In the data rows, 128 means zero.
Some points, one per row:
[128 122  89 132 130  97  81  94 151 181  91 134 190 132 118  81]
[ 90 150 120 146 139 110 129 123 140 105 158 121 102  97 148 158]
[ 53 175 102 180  76  88  96 137 163 184 124 138 185  78 135  95]
[ 77 151 108 152 119 108 109 127 137 125 118 156 149  84 154 117]
[ 86 159 116 156 129 111 103 114 193 131 125 118 155 103 135 123]
[130 124 133 131 113 133 126 149  84 140 125 145 143 124 132 128]
[127 129 105 123 106 103 118 111 151 161 101 136 147 123 120  96]
[ 72 165 107 159 148  99  90 101 209 119 144 108 148  98 142 133]
[170 105 127  93 162 131 104 125 136 124 128  94 148 154 100 138]
[134 119 170 140 117 174 139 156  70 121 133 155 143 133 136 132]
[107 143  99 147 131  99 113  84 197 162 117 121 137 128 123  94]
[128 126 123 123 126 135 129 125 126 117 124 143 128 122 133 126]
[ 96 148 157 162  99 152 135 141 144 140 121 145 145 117 142 104]
[131 123  90 122 117  80 111 125 104 176 118 128 153 117 119 107]
[138 105 164 121 150 183 126 150  57  89 144 162 139 145 141 149]
[115 138 123 144 115 117 110 125 155 162 109 126 158 124 124 101]
[121 133 103 120 131  99 130 120 144 122 132 123 110 118 127 136]
[182 103 154 107 139 150 169 134  97 106 142 114  73 159 117 158]
[126 122 138 168 130 137 197 108  82 121 152 167  33 137 156 144]
[123 128  99 112 132 107  91 117 166 149 113 115 169 129 113 108]
[156 115 115 112 157 116 109 104 170 143 116  98 137 150 104 113]
[147 112 137 100 157 148 150 132  92  75 150 130  90 140 138 169]
[ 97 149 157 154  77 145 132 178  84 154 136 147 169 100 141 120]
[ 70 155 127 166 100 125 107 130 145 142 115 161 166  96 155 102]
[ 89 156 134 177 100 114 122 123 150 162 119 135 149 104 138 106]
[101 150 113 155 114 113 133  96 211 140  98 134 118 129 131  94]
[137 120 149 113 113 153 110 149 114 128 106 141 173 129 130 111]
[ 77 155  74 139 139  69  89 122 165 131 128 119 150  87 140 135]
[107 144 120 155 132 114 135 123 154 124 146 112 103 120 132 148]
[103 139 117 144 139 116 128 115 138 114 137 142 114 116 143 143]
[ 91 153 142 165  91 130 131 134 150 153 114 141 145 109 137  98]
[124 127 133 111 133 138 109 141 137 116 129 124 161 133 121 134]
[167 106 117  99 159 115 133 131  96 115 146 104  92 140 116 157]
[102 132 102 129 151 115 101 107 169 106 114 139 142 118 142 134]
[138 117 143 113 134 142 118 142 104 121 123 134 147 134 128 133]
[124 127 143 112 111 148 136 144 107 119 120 148 136 131 134 125]
[142 125  90 111 175  86 125  92 169 112 145  89  79 133 116 152]
[123 128 139 133 114 142 145 132 123 132 129 139 120 136 128 124]
[134 123 139 118 135 148 123 126 132 114 118 138 146 139 133 124]
Then 10 other points, each followed by its number:
[126 132 123 121 118 130 149 141 126 113 137 128  97 128 130 142] 0
[208  87 127  89 148 129 144 122  56 128 111 132  98 150 115 127] 1
[122 123 120 111 131 130 121 135 117 117 131 139 139 120 132 135] 2
[121 125  92 106 154  96 120 121 112 104 150 120 105 110 137 162] 3
[  0 194  96 194  85 107  85 116 205 142 123 185 202  57 181  92] 4
[130 121 197 108  66 207 176 196  27 108 139 172 131 129 145 125] 5
[159 114 151 119 131 144 149 135  97 127 126 129 108 145 126 132] 6
[ 73 159 109 201  42 105 109 125 128 219  68 190 197  97 147  46] 7
[117 129 142 122  91 143 167 148  82 121 138 161 104 119 143 128] 8
[128 130 161 120 115 165 109 159 134 130 121 125 187 141 117 114] 9
Which two of these numbered points are nearest to each point below, ignoring the 3 directions in which the first points spread most? Their numbers follow each, nearest first.
[131 125 167 120 131 175 108 146 138 118 122 129 179 145 124 120] > 9 4
[ 71 165  24 186  58   8  49  72 243 255  56 127 241  96  99  11] > 7 1
[145 120 113 125 129 112 130 105 150 153 114 116 124 146 114 107] > 6 8
[104 154 133 146 112 118 132 128 171 132 131 113 121 116 128 127] > 0 6
[169 108 155 102 163 160 137 135 122 102 163  80 106 166 107 172] > 9 0
[116 139 115 155 117 107 125 112 154 161 119 125 135 128 127 107] > 6 0
[ 82 172 126 161 111 104 143 121 166 129 149 120  98  94 142 136] > 0 6
[194 102 190  78 145 186 209 165  62  49 174 108  22 150 123 188] > 5 0
[ 96 156 147 149 131 140 124 135 152 111 153 116 130 108 139 147] > 9 2
[104 142 117 141 138 110 131 114 170 114 140 118 106 117 132 143] > 0 2
[121 132 168  78  92 178 146 199  69  75 151 132 131 104 135 157] > 5 2
[116 125  97 117 134 102  99 144  86 138 132 132 157 106 135 142] > 3 2
[171 107 157  98 135 160 136 154  74 108 130 121 133 148 119 143] > 0 2
[160 116 120 118 143 112 139 109 155 133 129 104  96 148 110 129] > 6 0
[188  88 135 101 126 140 144 127  49 136 104 154 112 144 126 113] > 1 7
[103 138  99 129 103 107 143 113 155 128 114 151 101 114 137 113] > 8 0
[187 112 162  93 144 153 161 145 115  96 145  90  79 151 112 157] > 0 6
[128 109  75  85 191  91 106 128  85  83 175 105 108 114 128 198] > 3 2
[126 132 114 135 116 109 155 122 111 133 147 131  87 125 134 144] > 8 6
[147 114 126 123  95 121 127 160  42 157 109 158 152 118 127 115] > 1 3
[135 119 139 113 144 154 108 125 147 114 127 116 164 144 120 133] > 9 2
[117 136  99 142  87  99 127 131 101 175 102 152 141 113 135 101] > 1 7
[120 119  72 114 158  78 115 101 120 125 140 127 111 114 135 144] > 3 2
[255  64 203  77 149 187 181 144  61 126 109  96  80 204  79 121] > 6 0
[126 136 116 125 123 116 141 113 154 124 127 122 104 128 122 127] > 0 6
[129 111 136 120 148 143 113 152  50 104 153 143 152 123 137 162] > 3 2
[150 117 167 107 149 168 191 136 108  55 162 125  27 139 140 175] > 5 0
[113 133 145 112  83 145 154 159  86 111 126 162 113 109 147 132] > 8 5
[146 112 106 101 143 114 116 130  91 121 137 120 122 128 122 146] > 3 2
[114 138 130 136 142 129 106 123 173 127 122 116 157 134 125 126] > 9 2
[169 119 142 104 203 131 170  98 177  62 178  63  20 151 119 186] > 9 6
[148 112 164 109 134 177 137 142 110  97 127 136 136 150 129 137] > 9 2
[210  87 164  97 137 172 164 139  70 106 125 121  81 171 112 142] > 6 0
[133 130 132 119 139 142 117 111 176 121 118 116 142 143 121 121] > 9 6
[227  77 166  92 120 157 150 151  32 155 111 124 126 173  97 116] > 1 6
[145 117  98 115 142 103 143 102 123 124 124 132  87 129 125 133] > 1 8
[122 125 140 129 125 152 132 141  91 118 128 159 136 127 140 129] > 2 0
[174 102 167 117 148 170 174 122  95  90 141 125  66 161 127 154] > 6 0
[108 140  96 148 112  88 158  99 151 144 135 130  65 116 135 127] > 8 1
[255  58 185  70 134 175 204 172   0 123 124 118  45 181  95 139] > 1 6
